In the data rows, zero lies at 4.5, halfway between 4 and 5.
Here are some points, each followed by its number:
4;6;4;5;3;4;1;9;1;4;6;3 0
5;3;5;6;6;4;5;3;6;3;4;5 1
4;6;3;4;3;5;3;5;3;5;6;3 2
5;3;3;6;7;3;7;1;9;3;3;5 3
6;5;8;1;4;5;3;9;3;5;3;6 4
5;3;4;7;7;2;5;4;6;3;5;4 5
5;4;4;4;8;5;9;0;9;4;2;6 6
6;6;6;0;4;3;2;9;4;5;4;2 7
5;4;4;5;4;2;1;9;3;3;6;2 8
3;6;3;4;2;4;1;9;0;5;8;3 9
4;5;4;4;6;8;9;0;8;6;3;7 10
5;3;9;6;2;6;3;3;1;5;4;7 11
4;1;7;7;6;7;9;0;8;5;1;9 12
5;3;5;6;6;4;6;2;6;4;4;7 13
4;6;4;3;4;7;6;2;5;6;4;5 14
6;4;5;5;7;3;4;6;6;3;3;4 15
3;6;0;6;5;4;5;4;5;4;7;1 16
4;3;7;5;5;6;6;0;5;6;3;8 17
5;4;6;5;4;3;2;8;3;4;5;4 18
4;5;1;7;4;3;3;6;3;3;7;2 19
5;6;5;2;4;4;4;7;4;6;5;4 20
4;6;5;3;3;5;4;7;3;5;5;4 21
5;5;6;3;3;4;3;7;3;5;5;4 22
5;5;3;3;6;4;6;5;8;4;4;3 23
3;3;0;7;5;3;3;5;3;3;8;2 24
5;2;6;8;5;4;5;1;4;4;4;7 25
6;4;8;1;7;6;7;4;8;5;1;6 26
5;5;8;3;3;6;4;6;2;6;3;6 27
6;4;7;3;5;6;6;3;6;6;2;7 28
4;6;5;2;4;5;5;5;4;6;5;5 29
5;5;5;4;3;4;3;8;3;4;6;3 30
5;5;4;4;5;3;3;8;3;4;5;3 31
4;7;3;4;3;4;2;9;2;5;6;2 32
4;0;5;9;7;5;8;0;8;3;3;8 33
5;5;4;4;4;2;2;9;3;4;6;3 34
4;1;6;9;4;5;5;0;4;3;5;8 35
3;4;2;7;4;6;6;0;4;4;6;4 36
3;4;0;7;6;4;6;2;6;3;6;3 37
4;5;3;6;3;3;3;6;2;4;6;3 38
New points follow, each followed by the numbers of its three nearest points above, looking only along the 4 directions in which the numbered points spread most, nearest first.
5;3;8;5;4;7;7;0;5;6;2;8 17 28 12
4;7;2;3;4;5;5;7;4;6;6;2 2 20 21
5;6;4;2;4;7;5;5;5;6;4;4 29 14 20
5;3;4;4;8;5;9;0;9;4;2;6 6 3 10
4;5;1;5;6;2;5;6;6;4;6;2 16 19 23
4;6;2;4;5;5;5;5;4;5;6;3 2 16 29
5;7;9;2;2;7;4;7;1;7;4;6 27 4 22
5;5;7;2;5;6;6;3;6;6;3;6 28 14 26
6;4;7;4;4;5;3;5;3;6;3;6 27 22 29
3;4;3;7;5;7;7;0;6;5;5;6 36 13 10
6;6;6;1;5;4;2;9;4;5;4;4 7 20 4
5;2;2;8;6;1;3;5;6;2;6;3 5 24 19
5;4;9;5;2;6;4;3;1;5;4;7 11 27 17
5;3;4;4;7;5;9;0;9;4;2;6 6 3 10
5;5;8;3;3;5;3;7;2;5;4;6 27 22 4
6;2;1;7;9;0;5;6;9;1;4;2 5 15 3
4;5;5;4;3;3;1;9;1;4;6;3 0 34 30
5;3;4;5;7;4;7;2;9;4;3;4 3 6 13
3;4;6;5;2;7;6;0;2;6;4;8 17 11 14
6;4;8;1;7;6;7;4;8;5;1;6 26 28 6
4;3;5;7;5;5;6;1;7;4;3;6 13 1 25
4;4;3;7;4;4;4;5;4;4;6;4 38 19 2
5;3;3;6;8;3;6;1;9;3;3;5 3 6 1
3;5;1;7;4;7;6;0;3;5;6;5 36 37 14
5;6;7;2;2;6;4;6;1;7;4;6 27 21 22
4;4;4;6;5;4;5;4;4;5;5;5 1 13 5
4;3;3;7;6;4;7;1;8;3;4;5 3 13 1
3;4;0;7;6;3;6;3;6;3;6;3 37 16 5
4;4;7;5;5;6;7;0;6;5;3;6 17 13 28
4;3;2;7;7;1;4;5;7;2;5;3 5 15 37
4;7;0;4;6;3;5;7;7;4;6;0 16 23 19
4;4;1;6;5;2;2;8;4;3;7;2 19 8 24
5;3;6;5;4;4;2;6;3;4;5;5 18 22 30
6;5;9;1;4;5;2;9;4;6;3;5 4 7 27
3;6;3;4;2;8;7;0;3;7;5;6 14 36 17
3;5;1;5;5;5;5;3;4;5;6;3 16 37 36
5;4;3;5;5;3;3;7;4;4;5;3 31 30 34
4;4;6;6;2;7;5;0;3;6;4;7 17 11 25
6;1;8;6;7;7;9;0;9;4;0;9 12 33 6
5;4;6;5;3;3;2;8;1;4;5;5 18 30 22
4;6;4;3;6;7;8;1;8;5;3;4 10 14 6
4;3;3;6;6;4;7;1;8;3;3;5 3 13 1
2;6;2;3;3;6;5;5;3;6;6;3 2 29 21
3;7;3;4;2;4;1;9;0;5;8;2 9 32 0
4;5;0;6;6;3;5;5;6;4;7;1 16 37 24
6;4;5;3;8;5;8;2;9;4;2;5 6 3 26
4;6;6;2;4;6;5;6;4;6;4;5 29 20 21
6;2;8;6;7;6;8;0;9;5;0;9 12 17 33
5;2;1;7;9;0;4;5;9;0;3;2 5 15 3
5;6;4;3;4;6;5;5;5;6;4;4 29 20 14
3;5;2;5;3;5;4;4;2;5;6;4 2 38 21
3;6;3;5;3;6;4;4;3;5;6;4 2 38 29
3;4;3;7;4;7;8;0;5;5;5;6 36 14 17
4;6;3;4;4;5;4;5;3;5;5;4 2 21 29
6;3;8;4;6;7;8;0;8;5;0;9 12 17 28
6;3;8;4;6;7;8;0;8;5;0;9 12 17 28
4;4;4;6;3;4;2;7;2;3;6;4 38 30 18
4;5;4;5;3;5;4;4;2;5;6;4 2 38 21
2;4;2;7;3;6;7;0;4;4;6;5 36 37 14
5;2;7;6;6;7;9;0;8;5;1;9 12 17 10
5;4;3;5;5;3;3;6;4;4;5;3 31 38 30
5;5;3;4;5;3;4;8;6;4;4;3 31 15 20
3;4;2;6;5;6;7;0;6;4;5;5 36 37 13
5;2;2;8;6;2;4;2;6;2;5;4 5 1 37
3;4;3;7;5;6;7;0;6;4;4;5 36 13 37
4;6;3;4;4;5;4;7;3;5;6;3 2 21 30
6;6;6;1;6;4;5;7;6;5;3;4 20 29 7
3;6;3;4;3;5;4;6;3;5;6;4 2 21 38
3;4;2;7;4;5;4;2;4;4;6;3 36 37 16
5;3;4;6;6;4;5;3;6;3;3;5 1 13 5
3;7;0;4;7;4;6;6;8;3;7;0 16 23 37
3;4;3;8;4;6;7;0;3;5;6;6 36 35 25
7;2;9;4;5;4;4;5;5;4;1;8 28 27 26
5;3;4;5;7;3;6;3;9;3;3;4 3 1 5
6;3;9;4;5;3;4;6;5;3;3;7 15 28 4
4;4;5;4;4;8;9;0;7;6;3;8 10 17 14
5;3;7;6;3;4;3;3;2;5;4;6 11 25 27
3;6;1;4;5;5;5;4;5;5;6;3 16 2 37
